(in the rows, 128 means zero)
Each path is a new rotation, seen through one point. The rows after it are directions, each followed by how far the rotation turns it, in degrees a step (0 if it stays put).
Each turn is a multiple of 5 degrees from 10 to 175, or 0.
Each row of a path follows its step; steps can be skipped.
Path 1:
step 0: [125 133 129 138 127 131 132 121 121 142 122 117 115 114 140 127 119 136
 130 127 130 119 138 137 136 118 133 138 129 136 113 123 132 133 125 130
 139 121]
step 1: [133 127 111 131 111 133 128 142 129 127 128 128 126 116 136 134 117 132
 130 136 126 130 126 120 125 142 120 137 141 127 140 128 121 119 115 121
 133 129]
step 2: [124 128 140 134 131 121 112 129 120 117 133 133 129 122 142 135 119 112
 122 147 128 123 129 127 116 122 127 123 126 124 129 123 140 119 129 136
 133 129]
step 3: [135 121 123 131 128 117 128 116 125 125 118 122 126 131 139 136 142 120
 128 119 112 135 127 126 129 123 127 142 144 135 120 136 134 128 133 129
 141 120]
step 4: [130 130 134 123 124 135 114 116 136 132 117 123 137 120 130 131 130 124
 131 130 137 140 127 116 121 136 131 127 130 137 139 135 126 138 120 107
 131 140]
step 5: [124 126 130 124 133 138 126 121 112 137 120 124 122 141 141 132 125 120
 131 126 136 110 130 117 135 128 126 116 118 131 127 117 132 122 126 129
 144 131]
step 6: [124 120 113 118 122 134 135 128 134 123 135 134 118 125 141 135 125 136
 112 122 125 127 123 130 139 119 127 137 138 131 121 130 133 132 113 126
 136 143]
step 7: [116 136 125 132 124 117 131 127 122 127 131 119 127 115 117 141 128 127
 125 151 127 119 120 118 119 123 136 127 125 141 135 129 125 131 112 124
 129 131]
step 8: [137 132 114 129 136 115 121 134 124 138 129 132 125 124 132 137 124 120
 140 131 131 122 142 113 126 124 128 134 135 131 106 121 138 125 136 134
 132 127]
step 9: [129 113 124 140 126 140 126 126 142 136 119 119 128 113 139 125 128 132
 123 135 121 144 127 116 124 132 127 138 125 123 130 130 134 137 120 141
 134 130]
step 10: [116 132 134 128 124 123 126 123 117 141 127 143 126 131 136 125 125 124
 127 135 127 132 128 130 115 146 135 124 134 139 141 125 136 123 124 126
 145 122]
Speeds:
[126 128 129 127 131 128 131 126 119 130 128 130 127 127 132 128 129 128
 130 126 126 124 128 127 127 126 130 132 131 122 126 125 129 131 133 125
 125 127]  135
[128 127 127 125 125 124 130 127 131 124 130 130 122 130 126 131 127 126
 126 129 125 126 127 130 126 124 129 128 128 129 135 130 134 128 133 128
 127 128]  85
[126 128 124 123 132 129 132 129 129 131 131 127 129 130 122 130 130 129
 126 127 129 125 126 122 130 125 130 127 125 130 125 127 129 132 124 129
 127 133]  40
Path 2:
step 0: [126 126 119 129 140 136 132 117 121 126 125 111 127 122 142 125 124 138
 138 132 120 138 124 131 139 128 127 132 129 123 125 129 139 147 126 114
 116 124]
step 1: [124 126 127 145 129 133 147 120 128 129 132 136 130 120 133 121 124 141
 121 124 130 135 115 121 141 138 122 131 122 125 124 124 130 137 117 131
 110 129]
step 2: [134 138 137 131 144 122 143 137 124 131 140 120 133 129 130 115 136 130
 122 127 119 135 126 118 128 132 121 138 127 113 114 134 133 132 122 140
 122 129]
step 3: [134 135 137 134 135 140 126 132 125 135 133 134 122 139 136 112 132 120
 125 126 120 130 122 118 131 128 118 128 120 129 117 132 131 151 122 117
 140 124]
step 4: [135 145 136 128 119 130 138 136 136 143 136 135 135 126 132 120 131 130
 105 133 128 127 132 123 144 133 130 124 129 137 128 125 125 141 129 124
 139 131]
step 5: [132 138 114 116 139 134 141 130 125 144 140 124 133 134 134 120 135 120
 123 140 124 123 142 130 134 127 127 125 125 122 132 123 126 129 148 121
 131 126]
step 6: [127 128 124 124 133 132 137 120 121 137 139 130 129 134 135 130 121 126
 134 123 125 123 136 140 137 142 133 125 120 137 138 118 141 141 129 110
 126 115]
step 7: [122 130 114 123 125 125 144 132 129 127 133 128 133 116 130 126 121 130
 129 129 130 123 134 128 141 145 135 131 122 128 130 115 134 142 128 148
 122 113]
step 8: [125 121 129 132 139 120 134 132 128 133 136 138 125 130 125 113 125 123
 137 127 120 127 136 121 119 133 118 132 115 118 134 120 144 134 139 145
 118 119]
step 9: [128 125 149 121 128 117 124 126 134 128 128 132 131 136 125 117 125 129
 134 132 119 128 127 127 127 132 127 125 126 130 136 129 141 157 119 137
 134 119]
step 10: [120 136 136 126 119 133 125 131 146 136 123 136 128 121 130 117 135 137
 128 142 126 126 132 123 131 114 124 117 122 125 134 120 120 147 132 142
 128 124]
Speeds:
[124 126 128 130 125 130 129 130 129 126 128 130 136 128 126 133 128 128
 128 130 129 127 123 129 132 131 128 125 123 131 128 132 126 131 126 128
 130 128]  125
[126 133 129 124 124 127 130 126 130 125 129 132 130 126 129 129 126 130
 124 127 130 132 129 128 127 129 127 128 129 127 125 123 120 127 128 131
 125 126]  125
[127 129 131 130 129 131 124 129 131 126 128 129 129 131 122 128 128 122
 123 130 127 132 130 121 125 127 128 127 131 131 126 129 131 130 128 131
 128 126]  60
[127 131 126 132 130 128 130 129 128 132 131 126 129 128 129 124 133 133
 129 127 128 128 126 127 122 127 126 123 131 131 125 128 125 128 121 127
 131 131]  40
Path 3:
step 0: [131 127 131 124 118 136 124 117 124 124 126 142 117 148 124 131 116 122
 131 119 122 125 130 131 131 117 132 126 110 131 135 137 140 128 133 136
 133 135]
step 1: [130 142 138 128 135 125 124 130 127 134 128 150 126 135 130 140 127 126
 135 132 136 123 120 115 134 146 129 121 126 120 133 141 126 124 139 130
 138 136]
step 2: [148 129 126 130 124 140 129 118 116 143 142 137 120 129 128 131 122 137
 133 121 134 124 135 125 125 131 130 126 130 132 134 117 124 119 127 125
 136 144]
step 3: [134 126 132 124 126 136 131 122 131 126 127 142 123 145 122 143 117 130
 128 117 128 128 135 137 136 127 138 129 121 122 140 135 130 126 122 149
 130 126]
step 4: [129 135 134 127 124 132 132 129 124 137 131 147 118 130 140 142 121 127
 127 126 128 124 106 123 141 138 133 124 125 112 127 133 126 129 130 121
 133 138]
step 5: [137 130 122 134 123 143 121 120 127 139 138 141 115 120 137 127 123 139
 136 131 136 114 135 127 128 127 123 123 122 131 139 130 125 120 121 137
 126 142]
step 6: [126 126 133 141 136 133 131 133 125 130 134 138 130 141 128 145 118 129
 127 111 126 125 129 133 132 133 135 128 133 123 133 131 131 118 125 152
 122 136]
step 7: [131 136 124 135 126 135 139 116 125 132 132 143 123 124 128 128 114 128
 117 122 130 124 108 129 137 139 135 129 123 116 132 129 141 134 123 121
 127 138]
step 8: [138 129 125 131 123 137 127 129 124 125 138 136 113 129 143 117 131 128
 131 130 136 113 131 131 135 132 133 119 117 129 136 143 128 126 130 145
 124 143]
step 9: [125 142 133 143 140 135 120 134 120 133 135 135 126 145 129 140 115 129
 131 118 122 123 131 125 128 130 130 128 128 131 123 130 137 127 134 135
 122 147]
step 10: [142 133 120 139 125 130 133 112 128 125 136 145 128 130 114 124 118 126
 121 126 126 118 121 127 130 149 129 126 130 126 135 132 141 125 129 129
 136 133]
Speeds:
[131 126 130 123 128 128 135 128 127 130 129 126 130 130 126 125 129 129
 125 125 131 129 129 135 130 130 133 131 127 125 128 127 129 132 125 128
 127 127]  90
[125 126 126 124 131 130 125 133 129 128 129 125 130 128 125 133 130 127
 129 124 126 128 128 127 128 131 126 128 127 123 130 132 135 129 126 124
 130 130]  125
[127 126 130 133 123 126 127 127 124 126 128 130 131 127 126 127 122 125
 131 124 125 128 127 128 130 128 128 130 127 126 127 129 130 131 127 130
 132 121]  110
